First come named moves, each a turn or a mirror, each shown by rows before and after it. For each pair of rows after them, which moves, in which order, take the first row to the second? The first pair is done for you.
fofi (before |-> after):
[ -2  29   6  21  -5 -16  36  -2] |-> [  7  30 -13   7  25  -7  12 -34]
[  4   3  -5  -9  13   0  -6 -21] |-> [ -5   6  10   3 -15  -8  13   6]
[  4  21  -4 -13  -5 -38 -44 -36] |-> [-10  22  15   5 -43 -48 -12   6]
muda (before |-> after):
[ 22  14 -10   0   9 -22  26 -12] |-> [ 20  22 -13 -10   4 -15  11 -20]
[ -3   2  28  15   2 -32  19   5] |-> [-12  10   9  13  20 -27  -4 -29]
[ 0 -5 -2 13  3 20 -1 15] |-> [-6 -2 -4 13  8 23 -8  4]
[  4  11 -10 -13   6  37 -25   8] |-> [ 6  4  6 -5 -1 27  3 37]
Diz (before |-> after):
[ -4  10   8 -13 -47  55  -8  29] |-> [  4  22  -6 -21 -36  13 -62 -21]
[-22 -23 -16  -8  18  -5  -9 -17] |-> [-26 -25 -12  -4  12  16  11   2]
[-14  -5  -2  21 -14 -37 -13 -19] |-> [  9 -10   9   3 -17  25  29  21]
[ 12  -4  -1  19   0 -21  -4  24] |-> [27 -7  0  7  4 -6 -1 25]
Now pairs of rows:
Between the rows of a pair lie 2 to 3 moves.
[ 16   7   0  -2   6 -46  24 -17] |-> [-12  10  -1  11  -9 -29  47  -6]
Diz, muda, fofi
[ 37  11  26 -19 -12   4 -19  32] |-> [  5   8  31   5 -24   2   1  51]
Diz, Diz
[-17   8   7 -10 -22  14 -68  16] |-> [-25   3  -2  -8  -7  34 -64   9]
Diz, fofi
[ -1  32  -8 -23 -17   8 -19 -26] |-> [  4  34   3 -24 -37   7   2  -3]
fofi, Diz
[-33  26 -10  -9 -38  -1  28 -15] |-> [  1  24 -19 -39 -10  15  -5 -38]
fofi, muda, fofi
[  1 -26   4  24   6 -38 -10  10] |-> [ 15 -32  -5   8  35   8   0   6]
fofi, Diz, fofi
[ 58 -14  23 -26   5 -34  -4 -14] |-> [ 37 -19  35  -5 -19 -32  34  24]
fofi, Diz, Diz
[-14 -38  -7  23  47  11 -31 -20] |-> [-55 -20  12  48  -4  -3  -7  14]
fofi, muda, fofi
[  9   2  -2  -7  -2 -39 -55 -17] |-> [ 16  -1  26  -6 -35   5  12  52]
fofi, Diz
[ 13   7 -10 -10 -21  -5 -10  -5] |-> [ 12  -5  -3   4 -14 -23   7   5]
muda, Diz, Diz
[-39  -2 -21  15  13  25   2 -44] |-> [ 19  10  -9 -27  12  38 -12 -47]
Diz, fofi, Diz
[ 23 -19  10  11  32 -23  -9  -6] |-> [ 30 -20  16   3  33   1   3  11]
Diz, Diz
[ 34  -3 -15 -12  52  54  32 -12] |-> [-25  12  -5  24  -9  54  54  29]
muda, Diz, Diz
[ -8  -3   9 -11 -26  40 -35  41] |-> [-31  -1  -7   3 -15   5 -64  10]
fofi, Diz
[ 26  -5  -3 -18  26 -41  -7 -25] |-> [ 40  -6   1 -29  26 -14   4 -10]
fofi, Diz, fofi
[-26  -1 -16   4  10  51 -10  -9] |-> [ -3  15 -10 -16  -9  20 -50 -18]
muda, Diz
[  7  -8 -15 -11   8   4 -39 -22] |-> [ 24 -29  11  -4  -4  -7   5  31]
muda, fofi, muda
[-50   9  -4  31 -30  15  21  24] |-> [-53  25 -21  20 -25  22 -13  -8]
muda, muda
[  5  -8 -22  -9  49   1  -4 -35] |-> [-11   2   2  12  -1 -60  -2 -13]
fofi, Diz, Diz
[ 48   3  12 -40 -22 -43 -31  20] |-> [-24 -29 -20  26  35 -60  -1 -13]
Diz, muda, fofi
[-11   8  18  -3 -33  23   8  33] |-> [ 24 -12  28  -3  -7 -13  20  36]
Diz, muda
[-32  -4   0  20 -22 -58 -15   9] |-> [ 39 -15  -2 -38  16  43   1  21]
Diz, fofi, muda
[ 29  21  13 -12 -12  24  26  21] |-> [-15  20  -9  16  -3 -35 -16 -26]
fofi, Diz
[ 11  -2  23   5 -41   4   1   4] |-> [ 32 -13  24   0 -27   5   1   5]
fofi, muda
[ 7  0  2  8 -1 13 26  1] |-> [ 11   9   9   7 -18 -12  13  -1]
Diz, fofi
[-20  20  -5  -2 -10  27  -2 -13] |-> [ 18   7  23 -11 -14   5  18  21]
muda, Diz, muda
[ -4  -5  -9  13   4  26   9 -12] |-> [ 13   0  -8   0   8  16  -9 -24]
fofi, Diz
[ -5 -35  -5   7  30  23   5  14] |-> [-15 -27  13  21  -4 -15  11  36]
Diz, fofi
[-11  -4 -10  -6  17  28 -27 -10] |-> [-24   5   3   1 -20  22 -23  16]
Diz, muda
[-23  14   4   5 -34  -9  13  30] |-> [-23  11 -17  -4   1  40  20  10]
muda, muda, Diz
[ -7 -16  -5   4  36  12 -25  -7] |-> [ -7   8  13  -8 -16   2 -39  13]
muda, fofi, Diz
[ -5  -3 -15  -7  20  -4 -34 -11] |-> [  8 -10 -11 -14  21  28 -13   9]
Diz, Diz
[  4 -37  21  11  -4   0 -10  55] |-> [  5 -44   8   6  25  26 -16  38]
fofi, Diz, Diz
[-26 -35  17  51  12  -2  16  34] |-> [-13 -44  -5  34  51  22  -4  -3]
fofi, Diz
[ 16   4   4  14  44 -52  39 -41] |-> [ 36   8  10   2  36 -52  38 -34]
fofi, Diz, Diz
[-45 -17   6  45 -17   5 -25  42] |-> [-15 -10  -3  19   0 -21 -77  -3]
Diz, Diz
[-15  28 -10   3 -18 -44  12 -41] |-> [-10  39 -21 -21 -14  29  17 -40]
Diz, muda, muda
[-12   8   1  -3   4  23  -7 -18] |-> [-8 -7 13 10  3 17 22  6]
muda, muda
[ 20   2  24 -13 -14 -10  24  17] |-> [ 37  -2  17 -26   5  -2   9   0]
fofi, muda
[-32  19 -25  16  -9  23  13 -37] |-> [ 16  19   0 -13 -24  44  37   0]
fofi, Diz, muda
[-48   7 -23  21  10  32  12 -21] |-> [ 17  21   7 -26 -15  52  15  14]
fofi, Diz, muda
[ -6  12  20  -7 -37  13   3  34] |-> [-40  12   3  18 -28  -5 -17  15]
fofi, Diz, muda
[ 36  -3   7 -10   3  27  10  12] |-> [ -2  -6   7  30  -8 -37   9   7]
muda, Diz, fofi
[-10 -19  -9  28  44 -16  15  23] |-> [ 11  10 -20 -18  28  44 -16   8]
muda, Diz, Diz
[ 4 -8 26 -1  8 -8 15  5] |-> [  4 -12  19   0  15   1  18   4]
fofi, Diz, Diz
[ -6   5 -11  16  20 -42  16 -37] |-> [-29  15 -25  14  17  10  26 -36]
Diz, muda, Diz
[-15 -16  -8  12 -18  39   0  22] |-> [ 12 -43  -6  17  16   5  14  17]
Diz, muda, muda
[ 40 -21  29  -3  -1 -43 -10  16] |-> [ 55 -26  19 -15  23 -15 -12   5]
Diz, Diz, fofi
[ 12 -15   1 -12  16  31  44  16] |-> [ -2  -5 -18  -5  29 -32 -14 -37]
fofi, Diz
[  2 -48  22  47  30 -29  20  -1] |-> [ 11 -48  26  45  30 -14  32  10]
Diz, Diz, Diz
